Here are some points:
[ 35  -3 -21  10   9   7   4   3  -1 -13   1   5   5 -26  14  -4  22 -22 -20  41  27 -13  -3  -6  -7  41  34   6 -28 -20   4  17]
[-11  -3 -17 -34  -8  -3  -5  26 -28 -15   9  18   2 -36 -36  -8  -6  33   8  -6  -2  33  40 -13 -20  14 -24  -6   3  -6 -19 -33]
[   0   44   13   21   54   47   -6  -12  -12   54 -106   12    0   47   11   47   -8  -29   -8   39   39  -51  -11   11   26    4   12   23   32   33   35   -9]
[ -5   4  -1  13 -28   9  -1 -11   2   6 -20   2  10  -9 -11  -4 -12   9  18  21 -22  -5  -3  27   4  -6 -20  23  12 -15  18   3]
[-15   9 -26   1   3  -7  13   5  17  -1   3 -14  13   1   2 -24 -10  22  25  -1 -11  -5   5   2  -3   7 -29  20  -8  -7  14   3]
[-14 -11  12  20  19 -12  -1 -14  11   7  -8  -6 -14  21   7 -23 -26  19  -8   7  13  21 -14  -5  -4 -13  15 -11   9  20   6  -2]
[ 13  49 -22   4 -62  27  38  16  -7  -2   3 -12 -16   3  -3 -30  22  -5   1  33  19 -26  13 -10 -34  36   0  23  40  20 -19 -26]
[ -6  13   6  -3  17  10 -37 -21  -5 -28  -2  39 -27   8  -4  20 -24  13 -18   3  -3 -11  34   6 -13  14   1   0  21  -8  -3 -14]
[ -2  16 -13 -31 -33  17 -10  10 -24 -30   4 -20  -4 -13  24  15   0  25  -5 -16  10  26  10   5  22   3 -23  36   9   5 -17  10]
[ -4  36   4   3 -24  26  -5  18 -50  25 -35  32 -13 -13 -66 -30 -40  38  43 -27 -76  -2   4  14 -36 -48 -56  43  35 -27  48 -21]
[ -6  -7   0  19 -14 -12  -4  -2   4  -3   9  -8 -11  -3   7  -1   2 -10  29 -21 -14   8  -5  -4 -15   0  -2   0  -1  -8  10  10]
[-11 -22  -9  19 -25  27 -17   7   3 -12  -5  -5  51  -8  26  -9  21  19  34  33  -8   8  -1   0  29  12  -5  21 -10  -4  -9 -11]
[ -3   2   4 -18  14 -12  23   1   8   4  -9   0  27  -4 -12  -8  -7 -10 -25  18  -9 -26  -8  -5   2  -1 -13  -2   6  -3 -11  -7]
[-53  82  25  -2  26  -3 -26  -4  11 -44 -62  23 -55 -20 -58  31   3 -41  85 -33  27 -38  49  39   6 -21  -6  10  37  40  52 -43]
[ 19  20 -24 -27  13  27 -12  -4 -16 -32 -19  18  16  15   7  22  26   1 -18  60  31 -14  21  21  11 -18   2  10  13 -32 -14   5]
[ 21  10 -18 -13  46   2 -26  26   7  49 -38 -37  -7 -37 -43  50  -4 -29   2   2   9 -69  -2 -34   5  13  11  22 -49 -32 -21  -6]
[ -2   0  -1  13   6  -8  -1  -6 -16 -11 -23  20  22  52 -18  -5 -11  29  -1 -25   4 -12  -1  27 -15   6 -36  21  -7 -40   8  31]
[-10  40   3  21 -18 -20 -24 -46   9 -50  27  -8 -21  -8  48 -50 -40 -38 -23  -6  53  -5  -6  17 -43  29  28  31 -46  28  42 -60]
[ 11  14  11   7   0   8  20 -12   1   4   8   6  14  13 -12  14  17   9  22  -7 -13  -6  10 -16  13  10 -14   3  -3   6  14 -10]
[ 13  -9 -36  18 -12  19  14  19  60 -23  18 -60  -2 -14  58  20 -15 -12  48  17  49   1  19 -52  22  29   1 -25  -1 -16  10 -19]
[-25  -8  20  11  23 -29  25   3   5  -6   4  19 -13  58  21 -28   8 -18  -2 -11 -29 -22   2 -19 -52  -2  -4  41 -11  11  53  33]
[-25   1   3   8  10   5  -2  12   9 -13  -8   5   0  18  31  -9  13  -6   0  16 -13  -5  -9  -3   4 -31  -4 -32   7 -26  -3  11]
[ 20  -9   9  -7   1 -16  -6  12  11  16  -6 -12 -12 -28  -6   6  -7   6  20  -5   1  -8  13 -21  -6   5  -8 -16 -11 -21  -3  10]
[  3   2 -15 -22  11  13 -31 -11   1  -6 -38  15  20  12 -23  15  -2   7 -25  27  -6 -17   8  -3  13  -6   3  -4  13  17   0   7]
[  8  20  14  -1 -32  -7   8   5  -9  -9   8 -31   6  -2 -12  20   1   9   3   3   3  35  25  -7  -2 -12 -19   1  10 -22   5  14]
[ -2 -13   4 -22  28  -8   5   3  -2   7   5  -7  14  17   9 -17  -6  18 -17  12   9  14 -20 -11  -4  19   5 -19   7  10 -15   5]
[  0   5 -29  11 -18  -2  28  33  24 -36  16 -33 -31  -8  62  18  19 -13  37  21  32  -3  12 -62  15  18   3   0 -23 -29 -48 -24]
[ 21  38  39  33  49   3   0 -32  24  45 -44   4  25 -17 -51  42  18 -15   9   9 -26 -22 -10 -12  23   2   0  21 -17  -2   6   4]
[ 17 -13  43   8  -1  13 -39 -39  43  10 -34  48 -37  19  35  26  -6 -29 -15  21 -29 -15 -47   4   8 -21  64  15  32  45  13  28]
[-41  51 -72 -26  17 -40  16   9 -10   4  30   4   7 -25  18  13  -6 -54 -34 -33  28   7  -8 -30 -12  17 -25 -15 -15  30 -25  -3]
[ -15   12  -18   28  -23   56  -11   21   -2  -37  -65   13  -26   26   41   -1  -29   -2  -21   -1   39   41    9  -26   25 -127  -96    9   21  -31  -18   40]
[  1  73   2 -25 -17  11 -61 -28 -24  -1 -24  12   2 -12 -11  -1  -5  -9  53 -32 -27 -13  -9   6  57  57 -35   3  -9  33  68 -29]
[-16  11  26  -3   3   3 -39   3 -39  38 -20  38 -40  23 -38 -42   4  43  19  -1 -31  28  31   8 -22  15   5 -29  22  50   7 -18]
[ 40 -16  18   0  -8   8 -16  21  20  41 -30  -2   5  35   4 -24 -10   3  36  22   4 -30   1   2 -10  -9   6 -14   0 -43  40  37]
[  7  10  -3  24 -12  -3   8   7   5   6 -10   6 -17  22  -5  -3 -15  20  12   3  -7   8   7   1   1  -3  11  -7  20  -4   6  -7]
[-33  59 -35   2  24  41  38  -5  36  33 -25 -40 -32  23 -40  55  26 -49  75  44 -27 -61  21 -58  34  12 -12  10 -20  17  -4  20]
[-26 -25   7   2 -16 -11  -9   5   0 -13 -17 -28  15  -1 -13 -19  -4  -7  -3  -7  -7  26 -17  17 -22 -67  13  31   0  -9 -28 -11]
[-52  20 -40  10  -8 -41  47   7  -6  61  23 -13 -26  68  31  44  -9   8  45 -20  -5  60  34 -63  25 -26 -81 -18  18  65   1  -3]
[-32  18  33 -17   5   2 -10 -18 -13   0  24  21  26   9  -5   9  -9  21   1   3 -13  17  29   6  27   1  -1  31  11   6  14 -26]
[ -9 -46 -10   9  19  47   0  25  41  47 -38  -4  46 -41  20  27  17  -5  15  -2  18   3  10 -74  32  -8 -18 -26   4  18  -5 -14]
[  23  -14  -57  -57  -75   44   -7   39 -108  -35   40  -26   15   12    7  -48    7   10    0  -37   -4   15   14   89  -55    8   31   -7    5  -39  -30   11]
[ 73  10 -18  13  -9 -12  40 -46 -15 -50  27 -42  58  37 -40  20  25  43 -74   7  45  27 -21  23  34  88  -5  15  61 -35  50  29]
[-15 -27  -9 -43  29 -21 -17  -8  16 -19 -20  14 -37  17  10  -9 -22  -7 -33 -10  23 -18 -13  13 -23  11  19  -2 -17  12  17   2]
[ 14  37 -17  25  22 -34  11   7  58  28  -2 -26 -18   1  37  32  16 -28  11  54   4   4  58 -45  30   4  26  -8  -1 -29 -12  31]
[-53  76 -49  55 -40 -47  -3  -5 -21 -29   4 -38 -21  44 -11   1  -3   1  30 -39 -12  23  25  -3 -42 -21 -91  -8  77 -28  30  22]
[  5  -1  -8  16  -6   8  -9  -5   6 -17  -2  11 -13 -18  14 -21  -8  -3  -1 -12  -9 -13 -14   7   0  12  26  20 -14   8  16 -10]
[  7 -14  19  31   3  35  -7   8   6 -14  -5 -27   4  15  25 -26 -19   3  44 -13  -6  15 -15 -10   4 -11  28  41 -14 -10  10   4]
[  8 -24  19  -1  14 -18 -22 -21 -20   6   0   3 -23 -23 -26 -28   9  27  20 -36   1  -4   5  13  16  27  52 -10  -2  -3   3  -7]
[ 27   0  14 -25 -21  14   7   8 -11 -31   9 -11 -11 -38   0  11  -6  -8 -17  12   1  -9   6   3  21  14  33   2  12 -29 -28   6]
[  9   4  24   6   0  -2  30 -15  -3  15   5  10   9   0  -4   6  19 -10  -4  -1 -14   7  -8 -12  -7 -22 -13   6  18   3  14  27]
[ -2 -11   5 -11  24  -6  33 -19  17 -11  -7  44  -1  47  10  -1 -40  -2   7  26 -14 -20 -68  11   5  -1  37 -46  22  33  55 -21]
[ 22   2  -2  -5  -8 -10   6  -1 -45 -19  20  23  -7  -5   4  19 -22  -4 -46 -10  17  51  -7  14 -21  15   8 -20  10   1 -24   5]
[  3 -19 -29 -26  29 -15   2  -3 -13   2   0   7   9 -16  -4 -31 -11 -13 -13   7  -2 -26  -7   2   1  18  14   3  -6  17 -22  -4]
12 more points follow, each with its number after it:
[ 58 -12  36 -48 -25  48 -57 -36 -19 -50  -5  -1  23 -32   2  -2  42  31  37  17 -44  32  26  52  34  63  39   0   0  58  25 -42] 0
[-32  -4 -26  23 -55   4   2  58  12 -36  10 -26   1 -34 -35  -1 -23   0   0 -19   0 -37 -35  33 -16 -16 -34  16   1 -28  31  31] 1
[  5  17  20 -55 -23  12  35  -2 -27 -43  50  18  37   0  65 -40  43  20 -23  49 -44  24 -12  66 -32 -27  10  27 -36   1 -53  10] 2
[ -9  40  31  -7 -24  10  27   0  19  20  34   2 -11  14  21   8  28  46  12  24  -2 -31  17 -28  18  -3  27 -30 -22  -4   9  -7] 3
[  9 -49  49 -22  29 -24 -28 -52  16 -31  49  10 -11 -16 -31 -40  11  24  22 -25  29  -7  39  -4 -43  33  89   9  10  29   9 -43] 4
[ 21  20  -2  68 -39  -9  15  23  10  -6  66  -9  15  56  37  -6   5  13  24  -5 -32  43 -16  34  -3 -36   0   2  21  -9  12  19] 5
[  1   7   2  15 -20  19   2 -30  23   8 -14 -10  -2  25  25  -6 -10 -17  12  21  14 -42  -6  15  17  15  21   9   3  37  10 -16] 6
[ 13   0  -5  -7  10 -17 -29  10 -11   3 -11  -2   7   7 -17  21 -34  -1  -9   6   7  13 -30  27  -8   1 -16  -5  25   4 -10  23] 7
[  9   9  17  -2 -16   3  29   5  -8   0   4  28   4 -15  30 -10  10  17  -6   7  15  21  28   2 -10 -71   3  22  11  -3 -27  15] 8
[ -3  17 -13   0   3  -5   0  36 -20  -3 -28  -8  -1  54 -15  32 -25 -44 -17  54  18  28   1 -23  56 -89 -62   0  49 -22 -32  48] 9
[  9 -19  20 -36   5   2 -28   1   6  66  24  -4 -44  -9 -83 -25   1   4  18 -29 -99  41  18 -50  31  74 -32 -28 -16  45  54 -26] 10
[ 12 -25  -9   0   8  -1  -3 -21  -7 -13   9 -18  34  -6  15  13  30 -25 -11  27   0   7  28 -11  20   1   9  -5  11 -10 -21   6] 11
Which three of these numbered points are nearest to each point below by angle, seen from the average point of the first points? Their numbers follow each, nearest first.
[  3  -4  27   6 -13  52  -2 -44  25  26 -42  14 -43  13  -7 -11   0 -20  26  17  -4 -27 -13  27  11  29  47  30  -9  33  39 -34] > 6 0 4
[ -4  28   3 -11   8   2  20  14  12  -1  10   8   0 -26  20 -21  27 -17  19  -5   4  -1  -7 -22  29  11  13 -15   1  12   6 -19] > 3 10 0
[  3   4  -2  -5 -22   1  23  16 -24   5  18   5  13   4  22 -29 -13  13 -22 -12   7  22  34 -12 -15 -30 -28  29   6 -12 -41  24] > 8 2 9
[-16  -2   7   3 -15  21  16  -8 -22 -14   2  26 -20 -22  -4 -25 -17   6  -1  -3  -8  12  16  -2  -8 -30  23  14  15  10 -19 -26] > 8 4 2
[ 31  15 -53 -27   4  -7  42 -13 -19  10  14 -40  37 -66 -16 -26   2 -28 -17 -32  11 -21  29 -27  23  39   6  12 -23 -62 -52  -3] > 11 2 1
[ 34  46 -18  36 -18 -27  11  36   7 -15 -21 -23 -21  12  11  63  -2 -31 -19  29  87  19 -13 -52  28 -27 -30  11  -1 -60  37  52] > 9 1 7
[ 14   1 -21 -42  50  -4  -3 -18 -25   9 -35  17  20  -9  36  -3  51 -47  -6  65  36  19  28   2   9  15  17   4 -16  -6  -3  -1] > 11 2 0
[ -7 -36 -41  -6  76   3 -50  43 -20  25 -30  -4   8 -43  24  27 -65 -45 -15 -74   5  59 -46   5 -26 -22  19  30 -55 -10 -13   3] > 7 1 9
[ 56 -25   8  33  31 -25 -61  19  -5  -2  -8  31 -22  15  26  33 -48  33  -9 -35  33  28   2   1 -54  22  -7  -7 -34  -5  -8   2] > 7 4 5
[  16   17   44   41  -59   11    0   42  -14   15   -2  -39  -42   -7  -24   14    9    8   55  -46  -20 -112  -18  -11  -51   -9  -98   29  -16  -34   39   24] > 1 3 5
[-17  10  23   2  16  -6   9  -1 -47  38  19 -20  10  -9 -20  21   3  15  17  18 -93  57 -27 -37  -2  -7 -64 -22  -1  22   1  28] > 10 7 9
[ -5  20   3  -5   5  -1  38 -17  -5  -3  12  19  12  -5  20   2   5  -5 -28  14  -9  19  31  -6  19 -19   6  -4  19   8 -12   8] > 8 11 2
[ 26   6   9   5   9  13  14  -8   3   2 -23   2 -40  31  15   9  32   1  19  13   3  26  43 -36  22 -26  27  30  31  -2 -24  20] > 8 9 11
[ 13   3  20 -47  17  -4  19  27 -11  43 -33  17 -16 -11 -32 -21  12   9  15 -20 -82  35  25 -28  12  38  -3  -9  -1   5  25 -24] > 10 0 4
[ 11  20  34 -19 -34  37 -17 -10 -37 -32  -1   7  11 -12  -5   1  16   2  25  10 -15  13 -13  25  -2  29  16  20  -4   2   9  -9] > 0 2 4
[ -3   6  39 -50  11 -12 -44 -23  15 -35   3  61  -9  29 -23  -5 -24  55 -41 -30   8 -29  50  13  11  -1  24  21  66  12  -9 -29] > 4 0 8
[ 22 -15  29  15  35 -14 -13  -3  -5 -12 -13 -19   1 -36 -28  -8  -2  45  15 -40 -11 -13 -28  -8 -13  39  34  19 -17 -10  19 -17] > 4 0 10
[ -6   9 -42 -14 -15  32   7  18   9  11  11 -32 -20 -29  39 -14   0  23  15  48   1 -21  25 -46  39  33  10  11  -6  14  -7 -13] > 3 6 11
[ -8 -25   2 -18 -57  47  37  -2 -59 -36  48  19  47 -37  20 -33  55  55  13  35 -89  -6 -49  13 -16 -17 -23  39 -50 -43  -8  59] > 2 1 8
[ 15   6  -3 -13   5  13   3 -13 -11   7 -14 -27  37 -20  16   5  29  -8  -2   9   2   9   6  -9  34   5  13  12 -20  14 -43  -8] > 11 2 0
[ -2 -12 -10   8  -4  -2 -10  35   4 -11  -7   6  11  18   6 -13 -14   0 -14  10  29   7   5 -22  12 -24 -28   4  16   1 -34  10] > 9 8 7
[ -1 -17  -3  -9  42 -26  16 -23  24  14  -2  19  -3   9  -6 -26  14 -20 -12   7   7   2  -1 -17 -11 -13  59  -7   2  22  -7  11] > 4 11 8
[  1 -35  -5  -7  28 -18  20  19   1 -14  -5   1  15 -66 -32  50  -6  38 -69  30  29  -8  58 -38  37  25 -17 -10 -10 -18  -1  29] > 11 9 8
[ 15  22  27 -11 -12   2 -18 -16 -18 -34  -5   9 -19 -47 -19  50  36  38  42   0 -37  18  13  35  48  20  18  17 -12  11  19 -13] > 0 10 4
[ -3  -6  -1 -20 -27  32  25  18  -3   2   5   9  24  -3  29 -37  28 -17  -3  35 -37 -27 -12  16  -7 -10  -7  10 -35 -28  -6   5] > 2 8 3
[-16  15 -28 -30  22  12 -12 -35 -23 -20 -20 -13  17 -37  45 -10  21 -25 -30  22  22  -6  26  11  21  24  26  14   3  -5   6   4] > 11 0 2
[-33   7  -8 -36  -1  -9 -37   9   9  -3   2  16  -2  27 -25  10 -28  13 -34 -10  37 -47 -28  28  16  10  -9 -16  36   7   2 -22] > 7 1 6
[ -7 -18  63  -6 -29 -16  -3  33 -17  84 -17   7  -5  18 -32  15  -4  42  -3  -2 -70  32   1   1 -17  30  -2  -6  36  26 -24   8] > 10 7 0
[ 14 -30 -15  -1  30  -1   0  17  -4  28 -18 -18 -15 -12   5 -34 -27  21  -1 -30  -5  -7  -4 -39  45  35   5   8 -24   3   6 -20] > 10 4 0
[  7   0   6   1  -6   9 -25  -3 -19 -26   6  10   3  -5 -19  -2   1  11  15  -4 -26 -14   1  13   0  20  13  10 -13  19   5 -14] > 0 4 10
[ 24   4  11  14 -11  42  23 -21  14   2 -41 -32  -9  16  51 -14  12 -13  54  28  -2 -60  -1  -1  12 -15  19  32   5 -31  19  16] > 6 3 8
[  4 -10   4   0 -10  11   0  -2  -3  -2 -11  -1  -2   7  11  -7 -12 -11  -2  13   9  12  -3  -2   5 -12   6   8   8  12 -12  -2] > 8 2 11
[ -1   2   9  -6  -5   0   5  -6 -10  -5  18   8   8  -1   6  -5   9  13 -15  13 -26 -15   2  13 -12  -5  11  -1  -9   1  -1   1] > 2 3 8
[ 17  -4 -19 -18   6  -4  10   1  23  16  14 -23  11 -20  16 -12  13  -9 -19  23  -3 -22   4  -6   4  35  -7 -23  -1 -17  -6   4] > 11 3 2
[-10 -21 -17 -10  -8  34  16  11  -5  -9   6  32 -20  -7  12 -40  -2   1   9   4 -22  25  26 -21  18 -16  21 -11  18   6   0 -10] > 8 2 10
[  4  29  47  12  32   5  -1  36  16  34  17  15 -27  20 -53  -4 -64  63 -59  61 -10 -99 -17  -3  32 -49  46 -28  46 -12 -32   4] > 3 9 7
[ 71  48  11  93  13   0 -17 -35  -4 -38 -92  -1  12  53  -8  96 -32   9  12  14  57   7  46  -3  53 -38  30  77  46 -27  -1  34] > 9 7 8
[ 15  -5  14  36 -39  31  -4 -17  15  -9 -36 -23   6  29  15 -18   7 -13  30  -9  19  -7 -26   4  -9 -15  15  25  -5   5   7   9] > 6 5 1
[ -2   5  -2  34   0   0 -25   2  12 -15 -16   5  -4  13  14  31 -10  -8  15  -7  30  -1   5 -17  25  -9 -14  -7   9  -2  10  15] > 9 7 5
[ 21  23   1   3 -14 -16  27   7  25   3  11   8  22 -42 -10 -31  -3 -14 -29  19  20 -27  38 -17 -19 -14 -22 -16  14 -21  -1   7] > 8 11 1
[ 13  15  24  15 -19  10  15 -49  48  24 -41  49 -21 -26  -5   6 -22   1  40  27 -19 -69 -37  36  30  42  75  20  23  76  11 -20] > 6 0 4
[ 17  18 -18  -4 -12  38  10 -31 -16   3  -6 -30   5  -5  -8  35  10  24  -3  29  -5   8   2  -2  20  14 -12   4 -20 -25 -17  29] > 11 2 3
[ 21  14 -16 -23   0  39 -22 -19 -17 -29  -7 -25  -4 -71   0  37  22   7  -6  -1 -26   0   4  16  13  51  30  14 -27 -27  11   0] > 0 11 2
[ 16 -27 -24 -28  -3  -7 -12  16  14   5   9  -9 -25  -2   7 -22 -63  14   3 -26  25  19  21 -23 -13   8  31  -3 -12 -11  -2   3] > 4 10 7
[  2  42  20 -23 -19 -10  39 -17  -1 -20  19  39  16 -21  18 -14  30   6 -29  33   1  18  51   4  -1 -14  19  15  37  22 -27 -10] > 8 2 11
[-13  -8 -22   8   3  -9  14   3   4  12   5  -8   2  -2  -1   2 -11 -16  -8  -9   7 -13 -17  -3  -7  -6  -6   3 -24  -5   3  -2] > 1 7 6
[ -8  16 -37 -23  15   7 -14 -16   6  -1  -9  41  12   3  29 -15   5  12 -36  -1   4  13 -10   3  -3  15   7  47 -34   7 -12   3] > 2 8 0
[-14  31 -22  -2 -11  31  13  19  22 -19  12  -6  -1  46   6  38  -6 -14 -17  11  43  13  -4   3   7 -19 -22   7  14  12  10  -5] > 9 5 1
[ 17 -46 -36 -23 -45  39  35   3 -15 -11  29 -25  17 -21  30 -38  23 -10  19  24 -54  15 -15  15 -18 -52 -25   9 -15  -6  -7  15] > 2 8 5
[ 15  -5 -33  59  -1 -34  13   0  14  17  55  26 -41  10  45  25  17 -43  54 -23 -19  22  -2  -7  -3 -18  -9 -18 -60   1  26 -14] > 5 3 10
[ -6   6 -16  -2  -7   5  -7  -7 -25  -9  -1   3  25  -2  -1 -11  13 -19  -4  -4   4  -2 -18  27 -16 -26  -2  19 -12 -27 -24   2] > 2 8 1
[  2  28  10   1 -22   2   7  -1 -11 -14  10   6  11  -5   2 -11  23   5   6  18  -2  20   2  29  -4  -3  17   1   1  -1   5 -16] > 2 0 5
[ -4  15  -9  29  39  11 -39   2 -66 -15 -60 -32   7  37 -31  18 -41  -1 -28  -9  19  17 -47  10 -13 -28 -48   1  28  11 -13  46] > 7 9 1
[ -6   4  27   8 -22  13   1  20 -11   1   5  -4  14 -22 -16  -2  -3  14  -5   0   7  -2   4  -3  -1  14  17 -38   5   1 -41   1] > 3 4 11
[ 27 -18 -12 -11   4 -17  27  28 -26  32  21 -18   2 -21 -15  -4 -15  13 -24   9 -10  15  -9  -8  19  38 -41 -22  -8  -3   6 -13] > 10 7 11
[ 39 -35  54 -32  82  36 -55 -17 -41  33 -60  59  49  28   5 -24 -15 101   9  75 -16  32  -9  31  50  74   8 -31   5  44  61  -6] > 0 10 7
[ 18  -7 -44  21   2 -12  28  13  44  -1  -3 -47  39  20  33  -7  43 -20  25  57  35  19  15 -42  23  -9 -24 -12  31 -30 -16  17] > 11 9 5
[  8 -11  11   8  14 -26   5 -14   2   2  11  12 -22  12 -26  18 -10  -1  -5 -21   6   1   6 -13 -32  11   5   8  15   3   1  15] > 4 7 10
[ 35 -12 -56 -17  72 -16 -14 -14  16 -22  -7  16 -21  37  66   3   0 -25   8  11  22  37 -34 -31  40  11  25 -37 -38  -6  17  -7] > 11 6 9
[ 69  43  18  50  31   2  69 -27  41 -10 -34   9  -9 -46   9 -56  45 -35  34  -4 -14 -23  41 -10  -3 -39  22  49  53 -51  59 -24] > 8 4 5
[ 40 -28  12  -4  19 -35  24  12  11  20  38  -1  -2   0  20   8 -27 -38   9 -54  24  11  -8   0 -52   4  20 -17 -50  12 -30  -3] > 4 7 5
[ -7 -15 -22  -4   0 -47  37 -12 -32   2  38  10  -4  30 -49 -30 -34 -18 -72 -13  -6 -39 -63  45 -22  13 -16  -6  31  35  -5  -8] > 7 1 2
[ -9  21  30  41 -13  26 -39   3 -17  -8  -9 -12 -13 -39 -13  35  34  35  27 -35 -27  13  11  25  25  47  55  31 -40 -20  16 -18] > 0 4 10
[ -1  43  44  36 -31  23 -29  -5   7 -28 -35 -41  50 -10  21  25  42  29  50  19  34  26  15  -7  51  41 -13  14 -22  20  29   2] > 0 3 6
[  0 -10 -20 -19  -9 -14 -10   5 -16 -15  17  14 -13  -6  10 -12 -10 -18  -5  -4   9   4 -11  20 -18 -11   0  11 -14 -20 -18  -9] > 2 8 7
[-31  11 -41 -29  23 -24  31 -22 -20   4  19  18  12 -16  45 -29 -25 -41 -28 -22   7  18  -9   6  -9  13  -2  11 -14  33  -8 -26] > 2 4 8
[  3  -8  33  23  17  26  -1  13  69  35  -1  30 -17  -4 -49  24 -27  67 -74  -1   0 -50 -30   4   2  23  14 -48   8 -18   4 -32] > 3 10 7
[  3  -1  10   3 -15  20 -15  13   6  -2   8 -27  -1   4 -10  12   5  14  20  21  20 -28  10   6  -1  12 -14  -7 -13   0  -6  -1] > 3 1 6
[ -5  13   8 -21 -13  21 -15   9 -14   3   7  13   2 -18  -9   8   9  -1   6  12 -12  16  -5  15  20  -4  16 -18  11  -2   3  -8] > 0 2 10
[ -4  11  -3 -10  13 -21 -12 -19 -14 -21  -3  17  -5   8 -15  30   9 -14  18  -1   5  22  40  12  34  36   3  24  13  28   9 -10] > 0 4 10
[-22 -25 -34  26  -4   8  43 -12 -32 -17 -18  -2  18  62   3  -2  20  -6  -3   5  11  41  27 -32  31 -29 -18  33  31   8 -31  16] > 9 11 8
[ -6 -30  20  14   5  27 -67   8  -5 -23 -22  30 -32  13   6 -24 -15  23  22   0   6  -2 -21  26  38  22  41 -17  21  36  10   3] > 0 4 6
[-25   9  22 -14   7  21 -29  20   1  -4  -8  21 -38 -30  23 -15 -36  -6  -8 -26  22   8   4 -23  18 -14  -5  -2 -24  14 -16 -12] > 8 4 10
[  2   5 -15 -19   2  11  -6  -1 -11   3 -12  13  11  13   0 -11   6   4  23  17  -3 -14 -10  12  12   2  11 -18  24  10  -1 -16] > 0 6 2
[-39  22   9  33 -58  -5   1 -20  19  32   2 -17 -11  27   6   5  24 -22  23  34 -36  18 -15  18  -7 -36 -11 -24  14   6  26  -7] > 5 3 6
[-31  -1 -22  14   8 -12  -8 -11   5   1 -15  39 -42  11  21  18 -45  -6 -19 -10  27 -38 -13   7  -2  -3  22 -16 -12   7  31 -16] > 6 4 1
[-11  30  44  15 -38  -4 -21 -45 -41  13 -33  34   8 -15 -62  49 -14  73  13 -30 -20  36 -12  55  34  91  12  56  11   0  51   6] > 0 10 7
[-25 -16  16   8  19  31 -30  13 -12  -1 -30  51 -10  27 -10  61  -3  11 -25  10   7 -23  23  11  31 -11 -47   5   7  17  -1 -12] > 9 7 8
[ -7   1   6  24 -14  -3   6  13  21   0  -2  35 -35  54 -17   4 -12 -13 -14   3  15 -16  41   7  -3 -20 -15   3  42  30   9   5] > 9 6 5
[-24  16  13  29   9   5  32 -19  53  50 -42 -23  13 -22   3 -54   5 -18  33  48   3 -60  24  -3  32  17   2   6  -1 -33  -9 -30] > 6 3 11
[ 14   8  13   1  31 -31  -3 -18  -5  30  20   7 -15  15   9  -2   3  -8  11 -16 -14  23   0   0  15  20  -2   9 -28   7  14   8] > 10 4 5
[  0  11 -12  -6 -16  22  -9  15  24  -2 -21  -3 -10   3  23  -7 -18 -27  -7  34 -27 -10  26  -4   9 -32  -8  -7   4  17 -27   2] > 9 8 6
[  4 -19  28 -28   9   8 -26  10 -27  -2  16  20   0 -11   0 -25   7   7 -20  -7  -7  -6  -7  10  10  45   0 -22  -9  29  -9 -21] > 0 4 10
[ 32  -4 -12  12 105 -71 -31 -21  10   7 -19   6 -50   2 -31  48  -6 -12 -29 -55  36 -13 -40  -2 -29   8 -18 -12 -29  -1  25   5] > 7 4 10
[-15  -6 -12   7  10  40  14  -7  12  10  -2 -13  21  -4  37 -12 -11 -33 -10  -6   7   4  16 -45  -2 -10 -22   7  -4   5   0 -13] > 11 8 6
[ 20 -19  -2  14   6  25 -23  17  -4  -2  -9  -3   1  -4   1  -1  15  -7  -5 -15   5 -11  -7  -5  23  32  13   4 -25 -12  14   2] > 0 10 11
[ 19 -24  20  11   3  18 -23 -12  25 -13 -42  10  -7 -15   9 -25  23  -6  40  -6  -8  -7 -23  17  -4 -13  19  26  -7  -9  28  24] > 0 4 6
[ 13   1  57  44 -24   9 -66  24   8  -3 -34  13   4  40 -24  15 -35  84 -32  -4   9  54  11  43  15 -16  19  14  48   3 -31  43] > 7 5 8
[ -5  -8  14  -3  26   1 -43   5  26 -20 -34  20 -40 -11  32   3 -16 -15 -41 -12  30   2  21   8   2  -2  50   5  -4  14   9  17] > 4 6 8
[-20  -2   6   0  22  42  -4  15   8  27 -17  17  -8  11   7 -25 -20  24   4  17 -17 -45  -3  -2  -9 -13 -21  -6  -8 -14  27 -15] > 3 6 10
[  7 -14  -6  17  -6   0  20 -22 -16 -34   8  13  -9   5  10 -25  16  -8  -8  13  -7  -3   9  27   7   6   8  26   8  -2   4  -2] > 2 11 4
[ 17 -42  20  24   0  26  -6  -5  16   0 -22   5  -2  32   0 -11 -12   0   1  18  -6 -10 -19   7  -4  -5  -8  -7 -15  12  24  15] > 6 5 7
[-27 -22   6   5  12  32 -30  10 -32  -5  12  13   8  21   6   5 -17  28  -4 -25 -11  21 -20  39   8  -2 -30  19 -34  41  33 -18] > 0 10 7
[-18 -41  -3  21   9  20  16  13  -6   1  13 -19 -33  31  37   9 -27  23 -24  -2   5  73 -28  -8  15  -9  40   2  -9  13   5  34] > 5 8 7
[ 11   7   6  11 -12  14  -4  20  -6  13  -5   0  -4  -7 -23   4  11 -15  11   0  -9 -29 -11  24 -21  21 -20   2  -9  -6  -1   3] > 1 7 10
